Which row each row swaps with, under one turn or mirror
Q327: [19, 5, 11, -12, -8, 10, 10, 0, -15, 5, 20, -6, -19, -7, -7, 1, -19, 9, 6, 3, 10, 16]
Q298: [11, -8, 14, -3, -11, -6, 9, -6, -12, -13, -7, -13, -10, 7, -8, -2, 1, 5, -2, -10, 4, 1]
Q969: [14, -2, 16, -5, -6, 8, 16, -4, -16, 0, 4, -18, -4, -10, 7, 7, -15, 15, 11, -17, 5, 0]
Q584: [14, 6, 19, 5, -7, 6, 24, 9, -24, -8, 8, -8, -4, -4, -8, 3, -11, 5, -16, 2, 17, 6]
Q545: [14, -3, 17, -8, -11, 11, 9, 4, -23, -7, 0, -14, 1, -12, -4, 7, -11, 10, 5, -27, 3, 3]
Q484: [22, 6, 14, 6, 2, 9, 11, 2, -22, 8, -12, -4, 2, -9, -13, -22, -6, 16, -1, 6, -2, 1]
Q91: [17, 21, 26, -13, -17, 1, 1, -8, -11, -5, -10, 2, -11, -4, 4, -6, 1, 6, 4, -7, 3, 10]
Q11: [18, 3, 6, -9, -4, -2, -3, 3, -17, 8, -1, 5, -6, 0, 4, -6, 14, 3, 11, -12, -3, 8]
Q827: [17, 5, 22, 6, -24, 7, 0, -11, -15, 10, -1, 10, -3, -1, -8, -6, -1, 5, -5, 4, 13, 2]
Q897: [14, -1, 10, 2, 9, -4, 1, 8, -32, 9, 16, -1, -6, -2, 0, -15, -6, 5, 7, 2, 0, 12]
Q800: [34, 1, 15, 3, -1, -9, 17, 7, -17, -5, -5, -1, 3, -1, -2, -7, -7, 0, -5, -5, 6, 25]
Q688: [13, 4, -1, 10, -15, 3, 9, -10, -9, -3, 5, -1, -8, -6, 6, 1, 2, 6, -2, -18, -2, 8]
Q669: [19, 10, -8, -2, 7, 5, 8, 5, -24, 5, 10, -6, -1, -8, -6, -10, -17, 8, 0, -7, 2, 22]
Q147: [13, 2, -2, -13, -3, 3, 16, 3, -19, 7, -2, -5, 13, -4, -4, -16, -2, 7, 11, -2, 18, 0]
Q740: [30, -2, 9, -2, -1, 9, 4, 2, -8, 2, 18, 9, 8, -13, 3, -2, -14, 20, -6, -5, 7, 5]
Q244: [8, -2, 13, 1, -6, 18, 0, 5, -18, 0, -2, -10, 4, 2, 20, 1, -4, 16, 4, 4, 3, 3]
Q175: [15, 3, 6, -13, -4, 8, 30, -3, -26, -5, 0, 1, -3, -8, -8, -9, -1, 8, 5, 2, -6, 19]
Q977: [10, 9, 16, -6, -9, 15, -11, 14, -22, 12, 3, -4, 2, -14, -2, -11, -18, 3, 3, 5, 15, 10]
Q377: [6, 3, 0, -1, -5, 8, 6, -1, -18, 1, -11, 1, -3, -8, -18, 3, -14, 14, 17, -4, 3, 21]
Q192: [22, 3, 21, -4, -5, 4, 13, -4, -20, -3, 3, -3, 13, -20, 14, -11, -14, 2, -8, -3, 1, -3]
Q884: [8, 8, 12, 9, -2, -3, 11, 4, -6, -10, 0, 8, 1, -10, -14, -2, -11, -7, 4, 11, -1, 5]
Q143: [3, 5, 18, 0, -11, 3, -3, 6, -26, -8, -11, -3, -9, -11, 5, -5, 1, 18, -8, -13, 14, 7]
Q5: [19, -2, 4, -1, -15, 14, -1, 12, -17, -5, 3, -13, -10, -7, -7, 4, -10, -13, 4, 5, 1, 4]
Q131: [11, 0, 15, -13, 1, 21, -6, 10, -23, 14, 2, -1, -4, -6, -4, -16, -16, 9, -4, 2, 15, 10]
Q289: [11, 1, 19, 3, -28, 6, -2, -9, -5, 0, -7, 2, 1, -5, -12, -14, 2, 4, -6, -2, 10, 4]
Q664: [13, -8, 19, -11, -7, 6, 3, -1, -11, -10, -11, -9, 4, -11, 2, -13, -9, 9, -8, -11, -13, 18]
Q107: [-1, 4, 18, -7, -1, 6, 3, 7, -25, 4, 9, 2, -12, -2, -17, 12, -11, 3, -1, 1, 3, 14]
Q76: [17, 7, 18, 7, -25, 5, -2, -11, -12, 9, -1, 11, -5, 1, -9, -8, -1, 4, -4, 4, 11, 4]
Q706: [26, 5, 16, 2, -13, -1, 3, 0, -28, -16, 5, 0, 7, 4, -13, -14, -8, 17, 2, 6, 4, 13]
Q746: [17, 8, 9, -1, 8, 8, 2, 8, -14, 2, -11, 0, -8, 1, -9, -6, -23, 5, 10, 5, 14, -1]
Q56: [7, 2, 17, 5, -9, 1, 22, 2, -18, -3, 3, -11, 3, -8, -8, -3, -22, 13, -5, -1, 21, -2]
Q68: [18, -4, 16, -17, 9, 9, 6, 4, -20, -1, -11, -7, 0, -4, 0, -11, -20, 9, -1, -4, -10, 20]
Q319: [10, -1, 15, -2, -4, -6, -1, -13, -14, 5, -4, 6, 8, -12, 1, -8, -2, -12, 7, 2, -6, 5]
Q337: [14, -5, 29, -10, -14, -1, 5, -17, -18, -2, 2, 0, -14, -7, -11, -13, -2, -1, -7, 2, 7, 7]
Q189: [26, 5, 6, -17, -11, 4, -2, -18, -23, 2, -2, 4, 4, -3, -2, 7, -11, 4, -10, 0, 2, 12]
Q980: [30, -3, 11, 0, 2, 4, 20, 1, -24, 4, -12, -4, 8, 2, -5, -6, -1, -4, -5, -5, 6, 19]
Q792: [22, 0, 5, 0, -14, -9, 0, -5, 4, 2, -1, 5, 6, -8, 8, -2, -11, -4, -3, 1, 7, 11]
Q882: [3, 12, 19, -19, 4, 2, 6, -8, -23, 2, 12, 5, -7, -9, 10, 3, -5, 6, 1, 1, 5, 6]
Q266: [8, 10, 13, -8, -10, 15, -13, 11, -21, 13, 4, -4, -1, -12, -1, -11, -20, 4, 4, 4, 13, 10]
Q48: [14, 4, 7, 4, -17, 6, 15, -1, -9, -6, 12, -12, -1, -14, 4, -6, 1, 6, 0, 7, 20, 21]
Q674: [11, -15, 10, -6, 4, 3, 11, -2, -20, -3, -2, -15, -9, 9, -13, -9, -6, 9, -7, -4, 9, 4]
Q973: [6, -6, -2, -7, -1, -3, 8, 13, -14, -11, -2, 5, 5, -6, 4, 5, -3, 7, -1, -14, 2, -2]
Q902: [-3, 4, 13, 12, -16, -3, 6, -10, -12, -1, 0, 0, 4, -9, -1, 6, -7, 16, 1, -4, -7, 15]
Q830: [21, 11, 1, -6, -7, -1, 7, -3, -13, 6, 7, -1, 17, -8, -12, -3, -2, 7, 11, 14, 10, 10]
Q946: [13, 1, 16, -5, -18, 18, 15, 12, -15, -7, -2, 17, -4, -9, -2, -2, -2, 13, 0, -14, 4, 17]
Q937: [14, -1, 13, -2, -12, 16, 0, 6, -17, -5, 11, 14, -9, -11, 9, 10, -1, 8, 9, -2, 9, 13]
Q468: [4, -6, 19, -9, 2, 7, -6, 13, -7, 7, -6, -8, 1, -11, -6, -2, -20, 3, -11, 4, 3, 5]
Q764: [24, 4, 30, -2, -9, 1, 16, 7, -18, 2, 4, 4, 2, -13, 15, -15, -7, 3, -12, -4, 2, 9]

Swapped with Q946: Q147
Swapped with Q664: Q674
Swapped with Q76: Q266
Swapped with Q669: Q688
Swapped with Q11: Q377
Swapped with Q468: Q337
Swapped with Q764: Q56
Swapped with Q289: Q131
Swapped with Q706: Q244

